In the data rows, 50 means zero.
Every row has a hidden score. In each pair, how much higher is the second row's than the first's? 10 means about the same, 20 much higher and 0 much lower. The score is a weighted sum of the row's numbers plus the product of two more (or one squared), each taken from its middle value.
[53 53 51 54 55 38 45 48 57 52]
[53 27 55 61 50 46 53 45 52 56] 5
[68 64 57 50 62 41 50 46 52 66]
[50 26 29 70 68 48 46 41 63 49] 10
[52 68 55 33 52 49 58 60 50 40]
[43 61 69 40 24 55 68 36 46 35] 12
[64 35 45 64 51 48 38 32 48 52]
[51 55 66 50 58 47 38 50 50 66] 12
[17 49 58 56 39 59 46 51 48 75]
[56 68 59 27 54 49 83 64 54 38] 15
[18 46 55 59 35 64 37 41 49 73]
[13 49 65 53 32 56 41 50 45 76] 13
[14 51 57 56 38 54 41 49 54 78]
[52 66 50 34 63 51 53 59 46 42] 14
[63 27 25 68 61 58 41 42 60 45]
[56 60 67 42 59 45 34 62 42 66] 13
[57 61 55 40 47 47 55 55 46 41]
[44 54 63 38 37 59 63 39 46 31] 11
[56 32 48 59 51 47 41 39 50 57]
[49 59 52 39 47 60 52 54 53 43] 14
[26 51 59 51 47 62 35 61 44 75]
[70 36 30 72 65 53 40 45 59 54] 7
[20 50 58 56 36 55 43 59 39 74]
[56 44 30 57 69 57 38 60 46 45] 13
[64 30 23 71 61 49 39 42 55 51]
[62 64 55 29 53 40 77 66 59 35] 14
[55 55 53 55 62 42 45 45 49 56]
[50 41 25 65 50 59 46 63 55 41] 12
[36 54 69 42 28 55 69 36 35 34]
[50 59 51 48 54 45 40 44 46 59] 6
[18 54 57 47 42 48 37 41 42 71]
[52 36 26 62 55 64 41 58 51 43] 15
[38 54 55 54 62 36 51 56 47 58]
[53 33 51 69 56 53 47 45 52 51] 10
[57 24 27 73 56 50 52 37 53 43]
[51 35 27 61 53 71 41 60 50 48] 17
[20 53 61 57 38 54 36 55 45 77]
[46 23 24 74 68 41 46 42 65 45] 6
[70 60 63 44 50 39 41 46 44 68]
[40 63 62 42 26 63 65 39 49 28] 13
[48 63 62 37 32 61 68 39 24 29]
[57 29 26 74 54 53 50 40 59 48] 3
[42 61 68 37 32 50 65 39 39 32]
[22 54 54 49 31 58 28 44 44 79] 4
[62 66 55 33 48 56 49 58 46 43]
[59 45 23 63 54 66 37 58 59 49] 8
[55 66 53 35 47 45 58 50 48 45]
[41 62 66 41 31 66 57 37 36 27] 16
[26 46 64 53 40 53 30 48 42 75]
[54 35 25 58 56 69 43 59 53 50] 11
[52 62 55 26 50 36 84 51 67 32]
[21 49 61 52 33 52 44 50 45 77] 5
[24 47 59 50 38 59 40 52 38 77]
[52 31 19 59 56 60 45 52 52 44] 10
[46 61 62 37 36 56 71 36 31 33]
[68 37 51 63 50 57 41 42 56 57] 8
[60 36 32 71 68 45 45 45 54 49]
[25 56 64 51 38 55 30 55 41 76] 13
[60 62 51 36 35 44 74 48 69 33]
[54 67 49 39 49 49 63 56 45 39] 8
[45 60 60 46 33 54 64 39 34 37]
[50 62 57 43 56 48 38 54 44 64] 8
[13 53 60 56 37 56 41 42 46 70]
[52 27 27 73 67 44 50 45 58 46] 8
[25 53 58 51 36 57 43 50 38 76]
[35 61 65 44 37 53 60 41 42 28] 15
[44 62 53 35 51 47 65 58 49 41]
[62 61 65 32 44 48 76 52 67 27] 13
[52 59 51 49 63 34 46 46 44 59]
[52 69 51 37 56 51 53 53 48 36] 13
[59 24 24 72 69 56 47 42 60 48]
[58 62 52 29 41 41 79 49 62 29] 15
[54 32 47 64 59 43 52 47 51 57]
[52 59 54 43 43 54 53 57 53 37] 15
[55 55 54 27 51 48 80 61 72 34]
[48 39 22 60 46 58 40 51 50 44] 9
[49 61 61 40 57 40 45 60 46 60]
[41 59 53 54 61 42 47 39 56 61] 5
[64 32 56 64 61 58 40 52 48 59]
[42 60 65 34 36 57 57 39 35 27] 14
[24 51 70 51 37 50 38 50 49 74]
[14 55 59 62 43 47 37 48 46 77] 5
[63 26 50 64 57 61 45 53 52 57]
[55 60 54 41 47 48 52 54 52 40] 14
[53 55 53 30 45 45 81 52 72 34]
[56 67 56 28 61 42 75 62 63 33] 9
[32 58 66 36 38 52 73 41 31 26]
[54 62 57 45 44 52 52 55 47 39] 12
[61 62 57 27 48 50 79 69 56 33]
[49 64 71 43 27 59 54 52 40 39] 14
[54 58 55 56 63 41 36 32 57 58]
[49 42 27 63 60 62 36 75 51 51] 17
[58 24 27 72 61 47 52 39 67 44]
[63 25 29 71 68 51 38 42 57 58] 11
[61 64 55 36 51 46 49 61 49 41]
[68 27 29 77 60 48 37 53 58 57] 6
[37 56 66 53 33 48 37 53 47 78]
[54 58 55 41 45 50 49 54 51 41] 11
[49 60 48 40 46 54 49 53 53 37]
[46 42 26 57 55 66 43 70 50 44] 12
[44 52 64 40 27 55 70 39 35 32]
[55 62 55 45 58 46 39 45 48 60] 8
[35 59 58 38 34 51 67 39 36 29]
[58 59 55 48 53 38 38 41 46 56] 8
[45 63 67 42 32 60 66 43 32 34]
[53 62 53 48 74 27 45 47 40 60] 4
[46 68 51 36 52 42 54 54 49 37]
[48 39 28 65 63 60 33 66 60 47] 12
[54 25 45 65 47 46 46 36 60 55]
[17 50 57 58 43 48 34 50 41 75] 12
[67 56 53 55 51 43 42 48 54 57]
[38 59 57 27 51 34 85 43 71 25] 15
[55 64 53 33 52 43 57 50 49 43]
[62 61 61 37 56 41 83 57 58 35] 13
[48 50 53 58 46 40 41 42 57 55]
[46 63 56 33 54 53 59 54 48 35] 12
[48 58 51 36 43 54 62 54 52 42]
[35 58 64 41 27 61 62 44 33 32] 12
[56 59 56 49 59 41 40 47 49 63]
[59 66 56 48 63 37 39 54 44 64] 9
[51 29 49 64 47 46 49 43 53 52]
[21 41 58 58 37 59 36 53 40 76] 15
[49 64 50 43 48 47 54 63 53 36]
[50 51 61 47 58 37 50 56 55 61] 9
[66 62 55 22 37 47 86 55 66 32]
[45 59 67 37 30 59 62 38 43 27] 10
[51 30 49 64 55 53 52 44 53 57]
[14 47 57 50 45 59 37 51 47 77] 10
[23 56 63 54 32 64 34 54 46 77]
[64 64 55 24 48 49 78 59 65 36] 14
[54 64 51 40 45 53 55 57 51 39]
[35 60 64 37 34 54 66 39 37 27] 11
[68 31 27 68 60 47 41 30 67 46]
[50 54 57 34 45 42 81 54 74 31] 16
[67 23 23 69 59 48 49 48 54 56]
[56 61 53 47 66 31 38 39 42 55] 13
[54 39 27 65 56 67 34 65 57 40]
[46 52 66 37 33 44 66 34 38 34] 3
[56 69 52 33 51 55 51 57 47 40]
[64 72 58 20 53 45 76 61 63 35] 11
[64 33 28 71 58 56 47 40 57 48]
[58 66 56 37 51 51 55 57 46 40] 14
[54 56 65 42 53 40 42 52 46 59]
[50 63 56 25 48 39 88 54 69 34] 15
[57 53 52 51 57 43 36 48 56 58]
[43 60 67 32 36 57 62 44 35 40] 13
[68 53 51 46 55 42 39 43 46 59]
[44 63 67 40 33 60 60 36 42 34] 14
[62 29 26 72 70 50 43 40 54 47]
[57 46 27 58 46 62 35 63 50 50] 16
[42 61 67 39 39 48 66 41 32 30]
[67 30 50 60 50 51 54 38 48 55] 7
[54 59 63 44 58 45 39 52 47 63]
[64 32 45 71 44 54 49 42 44 54] 8
[62 66 53 28 51 46 77 53 67 33]
[49 28 22 75 68 52 50 44 55 54] 3
[38 42 31 60 54 60 45 68 46 44]
[52 62 53 37 50 51 59 56 47 42] 9
[24 54 65 50 25 47 40 46 46 73]
[61 63 52 48 58 35 34 43 47 64] 7
[55 57 56 34 43 38 80 56 63 33]
[63 25 30 72 56 49 40 44 61 48] 6
[61 59 58 30 44 49 74 62 64 34]
[52 58 53 48 57 42 39 38 51 59] 6
